(in the rows, 128 means zero)
Each run below is a few steps of one of 7 hidden systems, one row a step.
T, seq 1:
[[134  88 115 109 166  78 162 120  80  79  95 122 134 117 132  76 143 132
  110 154]
 [162 144 160  92 180 149 129  72 124 148 129  79 160 145 151 128 138  81
  128 119]
 [151 152 136 147 148 148 131 137 138 205 134 174  83 140 132 167 144 167
  148  97]
 [ 92 147  92 170  88 106 141  99 114 126 105 175  98 116 111  87  95 137
  178 149]
 [ 81 132 140  74 137 137 119  96 136  51 130 123 150 164 119  82 111 128
  108 113]
 [129 135 114 144 187 186 111 142 120 111 143 114 112 108 148 190 154 104
   73 104]
 [152 114 105 174  75 122  84 120 184 167 103 109  94 122 167 165 133 127
  146 158]
 [104  90 162 115  65  71 181 111 125 110 109 143 125 142 110 125 118 171
  108 144]
 [121 151 155 122 123 151 168 120  87  96 176  96 190 115  84 136  97  82
  111 128]
 [163 137 117 124 140 167  68 202 163 155 180 120 146 143 122 141 130 141
  145 121]]
F, seq 2:
[[127 117 177 146  80 122 132 109 139 218 116 116 112 104 138 164 121 111
  147 128]
 [ 77 166 150 120  59 105 151 145 125 153 159 163 158 128  74 114  86 131
  147 111]
 [103 174  80 124 151 129 132 165  96  76 162 135 178 117  88  90 112 108
  123 130]
 [160 120  86 107 181 137  71 161 146  72 116  95 128 142 164 110 156 116
  110 126]
 [168  80 133 126 148 100 126 122 135 147  68 113  79 117 180 147 173 153
  116 122]
 [141 126 186 130  83 106 171  68 114 187  96 113 114 120 134 150 120 117
  149 121]
 [109 185 162 126  92 145 161 121 114 147 172 161 149 154  70 136  85 134
  151  92]
 [119 172  64 158 149 146 111 164 113  89 171 165 139 144  95 108  99 121
  145 138]
 [129  92  78 119 169 118  74 131 151  69 109 121 111 161 164  98 142 115
  109 162]
 [125  69 147 116 172 115 137  87 138 140  83 118  96 118 180 155 175 133
   76 138]]
E, seq 3, 10 rows:
[[ 75  93 173 141 105 184 126 123 146 140 182 134 145 115 101 157 104 123
  106 150]
 [ 93  76 129 153 108 163  85 180 149 132 168 117 140  84 119 151 123 120
  104 162]
 [103  64 128 114  97 107  85 183 161 124 122  94 148  92 147 126 148 126
   90 156]
 [124  84 152  88 128  83 134 174 119 143 110  86 159  79 146 130 163 121
   84 125]
 [175 130 150  95 127  88 131 184 104 169 117  88 163  93 130 115 149 122
  143  98]
 [171 148 127 101 126  85 127 191  98 152 108 139 125 124 112  85 138 161
  175  87]
 [145 155 101 104 159  93 135 143  77 103  97 148 115 137 118  57 126 133
  168 101]
 [139 176 112  95 192 121 118  99 103 104 104 139 112 168 139  87 129  99
  145  87]
 [138 186 102 144 179 141 128  72 122 148 106 161  83 165 150 142 136 108
  143  98]
 [109 182 106 168 103 135 141  51 148 147 111 159  93 157 133 147 103 112
  154 130]]
R, seq 4:
[[108 117 140 102 168 134 158 123 119  78 150 122 151 146 127 169 145 112
   40 126]
 [154 152  91 170 116 154 113 136 162 138 155  86 149 114 147 201 138  99
  100 156]
 [142  92 131 135  66 103 123 150 186 158 142 125 143 138 130 142 137 186
  132 173]
 [113  82 156 120 123 109 179 128  89 127 150 117 183  83  94  91 121 142
  126 174]
 [143 131 167 101 154 177  96 160 109 151 172  91 175 101 106 106 114 100
  156 109]
 [141 109 116 139 175 132  77 185 124 195 129 168  90 114 140 117 150 146
  157 120]
 [ 96 107 110 124 123  72 100 104 124 158  80 146 108 122 150  65 119  87
  162 150]
 [ 91 159 164  55 149  97 135 103 119 130  92 128 145 132 137  95 140 106
  110  73]
 [126 207  87 152 148 143 144 134 104 132 108 136 107  90 138 163 148 116
  115  72]
 [140 169  85 160  56 123 104 126 167  90  97 125  91 144 134 130 115 160
  163 111]]
T, seq 5 (10 x 20):
[[158  94 149 108 188 166 113 111 100  66 112 118  88 157 141 109 135 144
  126 107]
 [157 106 141 162 170 153 111  81 114 145 112 135  65 163 158 177 123  77
  123 129]
 [109 132 139 145  95  95 123  91 165 169 124 179  85 198 136 166 104 114
  128 136]
 [ 69 163 104 140  99  95 170 117 128 103 148 178 145 152  97 149 105 125
   90 140]
 [102 172  80 133 118 155 114 136 168  82 173  98 192 120 121 135 124 122
   97 153]
 [146  95 102 138 134 156 103 163 170 110 143  92 147  87 150 147 170 187
   96 158]
 [147  55 153 151 113 124 147 111 123 145 110  83 137  68 146 125 144 143
  128 183]
 [126  81 219  94 107 129 147 104 114 172 140 110 152 127 109 108 108 122
  151 135]
 [107 130 171 122 145 140 130 177  77 178 168 169 131 118  84 124  96 102
  146  97]
 [102 147  94 123 136 102  64 184 121 151 133 159 127 129 120  84 108  83
  163 119]]
K, seq 6:
[[121 132 136 108  94 142 115  88 148  44 102  62 140 136 152 129 122  99
   99 119]
 [179 104 155 133 136 149 152 132 119  86 131  98 103 152 135 203 143 133
   76 109]
 [203 107 129 173  89 108 132 134 131 139 136  96 118 153 128 172 112 101
  150 165]
 [147  92 151 102  89  80 131 151 150 124 155 144 143 202  97 109 100 153
  146 159]
 [128 117 125 114 188 111 157 144 101 139 184 157 179 153  96 111 121 109
  110 168]
 [129 147  98 107 177 140  78 148 174 196 160 125 171 133 151 119 150 119
  136 151]
 [101 112 108 129 152 119 124 127 154 180 110 164 118  90 153 104 168 196
  136 144]
 [ 79 139 146 124 120 138 152  68 108 161 100 119 150  54 128  77 128 129
  157 132]
 [ 88 161 175 107 116 186 115 131 114 127 127 130 121  94 110 120 119 137
  140  53]
 [118 125 107 176 133 165 101 158  84  93 109 134  70  82 127 137 118 108
  131  98]]
Z, seq 7 (10 x 20):
[[155 183 129 128  77 131 100 105 176 142 112  82 130 156 148 179 119  87
  136 100]
 [151 149 112 162  80  99 170 153 135 123 127 166  97 151 109 171 130 197
  122 112]
 [152 140  94 155 102 115 161 106 107  56 142 101 163 135 100 109  99 119
  142 177]
 [161 104 146  92 177 162 121 121 157  93 172 120 150 193 126 126 135 163
  112 143]
 [154  81 117 169 203 143 144 110 102 166 140 145 104 113 148 162 153 116
  112 172]
 [112  97 149 125  99 112  96  85 168 197 128 122 143 142 141 100 109  96
  169 183]
 [ 56 133 155 102 140 115 162 133 120 176 154 191 153 112  94 109 129 159
  110 122]
 [ 90 175  86 143 143 165 102 146 112 129 146 106 171  56 121 105 121  89
  135 126]
 [115 113 121 104 116 152  59 174 177 113 110 106 110 108 157 103 153 175
  130  99]
 [113  86 150 131 122 105 158 124  79 100  71 109  94  68 145 133 150 125
   94 109]]
K, seq 8 (10 x 20):
[[160 190 125 114 152 142 170  72 129 143 143  80 194 121 133 133 138 112
  135 136]
 [167 150 134 139 130 184 115 141 158 147 151 136 108 149 122 144 135 211
  162 104]
 [126  95 113 184 136 148 138  90  99 121 129 152 100 109 115  89 106 149
  179 182]
 [ 76 103 177  90 128 151  90  77 146 125 134 129 138 162 130  90  94  86
  138 138]
 [ 79 103 145 134 173 148 122 150 113 151 147 174  95 123 130 185 139 104
   68 109]
 [107 140  90 170  79 105  94 144 154 168 111 109 126  83 155 160 130  74
  121 155]
 [ 94 118 139  92  53  81 136 153 160  94 109 121 146 115 120 115 136 173
  103 118]
 [143 136 132 121 146 132 188 138  68  83 143  86 178  76 104 128 136 122
   97 126]
 [200 146 133 113 133 164  80 166 146 126 139  64 145 133 140 133 134 129
  163  99]
 [178  72 127 136 155 106 127 150 102 123 108 156  71 151 136 109 140 182
  154 138]]
D, seq 9 (10 x 20):
[[128  94  91 147 162 145  93  95 148 100 144 138 124 156 134  76 114 136
  157 192]
 [ 67  86 162  93 185 141 121  67 138 154 129 154 133 139 145 103 135 113
  101 149]
 [ 85 143 135 154 153 155 123 103 128 212 128 140 120  82 145 169 136  83
  114 123]
 [ 87 162 114 156  43 128  87 148 169 168 120 138 115 104 124 141 109 123
  156 117]
 [ 71 120 125 125  68 120 127 170 115  69 120 129 132  79  99  97 111 150
  118 112]
 [141 119 150 101 126 152 121 153 105  63 123  52 162  88 133 128 136 105
   98 102]
 [198  93 154 115 136 124 113 163 136 133 105  85  95 143 164 176 161 143
  110 102]
 [186  83 125 154 113  58 149 135 100 149  96 132  93 146 134 134 129 123
  146 162]
 [143 139 152  90 125  64 166 118 100 139 143 145 166 189  96  93 100 102
  152 139]
 [136 182 105 109 197 134 139 160 106 141 177 170 157 165 101 125 129 130
  122 104]]
E, seq 10, 10 rows:
[[123 159  77 157  61 114 102 130 155 105  92 121 117 101 133  85 121 163
  177 133]
 [104 120 155  92 120 125 158  90 105  48  89 113 119 123 131  99 131 148
  101  96]
 [176 135 155 139 176 175 138 106  81 112 131  86 117 121 136 165 126  77
  118 104]
 [181 124 135 153 105 125  90 139 161 169 128 139  73 188 142 169 115 126
  159 123]
 [ 95 102 111 153  97  64 164 122 113 124 120 193 100 163 108 130 106 135
  115 163]
 [ 97 152 122 100 136 117 151 112 121  91 169 115 200 155 100 117 105  80
   95 151]
 [147 153 102 122 177 175 109 159 169 137 173 123 153 137 137 167 161 158
   98 125]
 [146 107  79 174 118 129 120 107 162 157 108 120 122  88 159 118 156 177
  155 186]
 [ 96  87 186  85  88 110 155  70 139 127 102 107 153 116 124  77 121 153
  136 148]
 [112 110 193 108 165 180 149 145  69 142 160 123 143  90  96 129 117 114
  122  95]]
R, seq 11:
[[ 90 142  96 114 131 110 115 161 143 132 134  93 186  77 144 147 154  84
   68 143]
 [145 144 109 119  88 116 106 175 170 148 120  75 169  75 146 137 161 151
  125 124]
 [162 111 130 134  89 101 153 162 109 141 106 100 142  68 121 100 147 178
  160 135]
 [165 115 169 116 111 128 141 143  73 121 121  99 140 103 102  75 105 126
  187 109]
 [165 127 159 109 172 137 112 170  74 141 130 149  90 153 112 105 115 117
  168  76]
 [143 141  99 140 171  99 100 123 100 148 105 175  76 181 140 113 114  81
  157 117]
 [109 159 109  95 146  75 121  78 149 127  94 159 110 205 152 113 126  93
  121 118]
 [105 192  95 118 157 115 174  71 140 113 112 143 140 148 145 148 148 132
   85 115]
 [127 194  90 161  94 171 146  82 169  97 137 108 145 123 130 161 129 165
  125 130]
 [127 110 128 159  83 171 146 112 158  79 144 124 117 121 115 141 128 219
  126 147]]
F, seq 12, 10 rows:
[[178  81 159 111 161 149 128 100 152 110 119 112  96 177 156 151 154 178
  108 129]
 [151  99 149 180 130 143 164  87 118 194 135 150  96 121 130 164 125 149
  150 163]
 [ 85 123 166 125  85 138 124  94 150 169 165 152 149 162  97 110  78 113
  161 157]
 [ 58 135 108 122 163 142 128 154 118 123 176 186 157 120  94 105 119 140
  101 140]
 [104 124  74 134 171 145  67 142 151 121 131  97 155  86 163 108 148  86
  110 166]
 [115  87 140  91 120 112  90 150 170 133  85  96 118  99 174 118 174 162
  103 115]
 [127 122 158 140  99 112 175 119  92 164  95  97 131  44 130 137 145 138
  130 115]
 [145 162 176 109  70 147 131 141 113 131 145  88 161 118  91 121  91 109
  168  86]
 [147 152 110 130 136 124 133 212  81  95 157 165 118 146  81 112 108 148
  145  90]
 [169 117  88 137 165  91  99 141  94  94 110 119 110 163 142 104 118  66
  141 150]]
Z, seq 13 (10 x 20):
[[166 124 171  80 146  98 161 143 106 184 133 107 175 111 119 103 149 149
  147 116]
 [170 159 133 121 161 125 138 151  80 179 130 134 142 103 108  86 126 128
  193 108]
 [136 143 116 109 158 118  92 145 106 141 108 160 102 141 126  52 120 135
  193  98]
 [ 97 140 120 100 177 110 114 101  95 106  81 164  88 145 142  78 131 110
  132  89]
 [103 176 119 118 146 134 107  70 136 117  86 129  92 150 163 140 131  76
  115  84]
 [111 179 111 157  89 137 126  90 165 131  97 146  76 149 149 181 129 134
  120  93]
 [114 158 101 180  52 129 159  94 143  77 122 134 112 137 114 163 106 145
  120 137]
 [132 129 128 141  86 161 147 113 153  49 167 108 151 159 100 155 104 154
  104 151]
 [161  86 128 155 153 172 141 139 130  86 177 108 135 142 119 178 133 143
   88 170]
 [160  51 141 149 138 133 111 132 145 152 159 107 138 136 136 150 127 113
  122 203]]
D, seq 14:
[[115 168  97 143 114  66 156 153 103 159 124 200 111 150  97 117 110 140
  150 117]
 [109 201  85 113 127 124 134 120 118  74 145 125 177 143  99  78 103 109
  144 122]
 [124 160 112  98 177 179 118 117 155  80 131 125 129 143 142 128 158 177
  102  92]
 [148 108  98 180 157 165 129  72 137 120  95 111  88  97 172 153 161 149
  120 158]
 [119  97 181 140  74 129 148  47 145 152 109 116 109 142 134 132 104 132
  156 156]
 [ 93 113 186 142 116 147 173 134  78 150 169 167 127 117  73 148  89 118
  126 117]
 [128 147 115 149 115 162  81 187 133 116 187 115 152 137 102 155  94  75
  124 129]
 [103  92 103 105 124 110  71 188 182  96 134 135 124 156 147 135 145 144
   81 140]
 [108  92 105 116 145  76 147 118 128 122  94 100 157  80 163 126 169 113
   73 168]
 [152 148 162  91 106  99 157 105 148 191 107  83 174 108 146 134 154 133
  138 119]]

Which system made each run below?
seq 15 (2 x 20):
[[ 66 119 160  96 168 117 153 130  67 145 105 152 126  78 119  97 139 108
  108  89]
 [149 188 123 135 125 151  90 136 125 152 111  88 127 103 143 150 124  66
  152  74]]
 -> D
seq 16 (2 x 20):
[[ 65 115 182  77 168 132 144  92 117 157 120 174 121 138 123 102 131 140
  111 101]
 [ 62 175 118 154 143 169 115 117 107 154 131 148 121  80 127 149 116  73
  119  96]]
 -> T
seq 17, 2 rows:
[[115 152 145 116 113 160 101 116 160 147 176  88 189 139 120 154 104  63
  117 146]
 [119 132  93 123 119 116 109 208 168 130 158 158 140 132 118 135 149 194
  106 124]]
 -> F
seq 18:
[[ 77 143  94 172 131 134 175 145  98 114 149 182 119  90  97 150 126 163
   99 136]
 [110 126 102 136 102 164  81 123 160  71 146  69 171 107 134 102 107  99
  135 169]]
 -> Z
seq 19:
[[132 122 111 114 164  86 134  67 113 136  68  97 130 118 175 105 150  71
  123 147]
 [133 172 168  98 120 107 162  85 132 194  98 146 117 154 136 139 133 137
  145  80]]
 -> D
seq 20 (2 x 20):
[[118 145 175 106 168 143 163  68 117 158 122 166  97 177 129 152 131 132
  115  87]
 [132 177  92 202 131 154 145 109 111 148 143 164  95 130 115 180 106 100
  139 132]]
 -> D
seq 21:
[[ 61 132 100  88 180 136  94 130 160 118 123 147 143 119 154 105 161 130
   82 123]
 [105 136  94 145 141 148 107 113 152 144  90  92 129  49 180 139 176 127
  108 129]]
 -> F
seq 22, 2 rows:
[[ 75 122 152 102 118 135 152 148 104  81 106 132 120  84 122 135 145 154
   73  76]
 [171 143 119 153 128 153 112 145  97 104 115  56 135  76 140 151 131  73
  130 116]]
 -> E
seq 23:
[[178 173 105 132 156 126 113 164 115 182 158 108 173 116 120 130 125  89
  165 129]
 [144 131 100 106 134 107  87 170 163 146 121 164 113 150 133  81 145 195
  171 121]]
 -> K
seq 24:
[[171 169 102 121 139 142 157 140 150 135 139 111 162 113 131 138 170 209
  125 119]
 [182 116 111 165 138 153 150 105  98 114 114  95 128  80 129  94 138 173
  180 157]]
 -> Z
seq 25:
[[100 139 145  84 132 101 109  71 175 152 129 151 141 210 137 104 113 108
  135 138]
 [ 85 150 114 146 175 136 172 110 121 162 156 193 123 135 115 173 141 142
   82 135]]
 -> K
seq 26 (2 x 20):
[[187 170  99 128 117  86  90 180 145 149 125 127 117 187 134 157 123  92
  143 106]
 [163 141  87 119 135  44 160 131 133 134 111 161 130 183 131 112 144 160
  135 155]]
 -> R
seq 27 (2 x 20):
[[115 173 112 175 122 138 161 113  97 187 128 158 123  72 106 117 118 143
  178 126]
 [ 89 150 114 121  94 152  94 128 141  93 136 137 136 125 100  52  94 154
  185 122]]
 -> Z
seq 28 (2 x 20):
[[164 107 137  93 208 135  93 140 138 139 140 154  97 203 150 131 147 135
  120 117]
 [124 114  99 162 173  90 132  81 112 178  92 161  87 128 165 142 141  82
  124 161]]
 -> Z
seq 29 (2 x 20):
[[ 74 154 131  82  98 136 117 127 192 102 142 119 167 144 130 140 136 146
   77 111]
 [118 127  89 163 137 152 152 152 125 102 138 108 148  53 136 162 162 165
   83 150]]
 -> R
seq 30, 2 rows:
[[101 173 113  83 159  95  99  77 170 167  95 132 141 160 166 103 141  87
  131 119]
 [ 88 185 106 137 142 121 157 104 124 171  97 175 102  98 136 130 151 159
  127  89]]
 -> D
seq 31, 2 rows:
[[ 96 116 136 123 177 150  69 165  91 124 126 139  94 116 133 112 113  59
  123  95]
 [115 125 111 114 132  86  64 148 150 153  81 136  82 150 173 143 142  73
  111  98]]
 -> T
seq 32, 2 rows:
[[177 156 143 100 144 136 117 163 110 101 148  80 153 160 123 166 120  73
  106  86]
 [202 130  97 152 139  96 107 182 141 158 123 139  86 165 148 173 148 138
  132 124]]
 -> Z
seq 33 (2 x 20):
[[ 91 160 145 142  68 169 106 160 132  96 143 130 108 119 101 161  96 119
  118  72]
 [120  95  98 155 114 122 107 201 124  61 131 148  86 132 123 153 130 146
   89 125]]
 -> R
seq 34, 2 rows:
[[160 173 102 170 113 138 126 125 163 162 148 116 128 144 142 216 134 102
  108 134]
 [149 125  86 172  65  98 140 138 172 136 137 143 135 140 123 143 130 186
  144 183]]
 -> Z
seq 35:
[[ 86 123 100 116  85 110 108 158 127  38 115 122 135 116 110  81 112 140
  119 128]
 [131 116 129  97 176 138 136 117 104  53 122  79 155 121 146 133 148  94
   69 124]]
 -> K
seq 36, 2 rows:
[[ 46 133  86 132 131 110 129 109 153 119 142 177 146 128 122  97 124 143
  104 170]
 [ 79 135 114 101 142 167 110 103 161  78 136  89 182  90 147 109 145 128
   90 143]]
 -> R
seq 37:
[[123 115 157 106 109 154 145 181 124 110 182 139 162 123  77 104 116 199
  137 118]
 [142  84  95 141 176 160  95 169 100  90 146 115 138  86 125  81 136 141
  141 159]]
 -> E
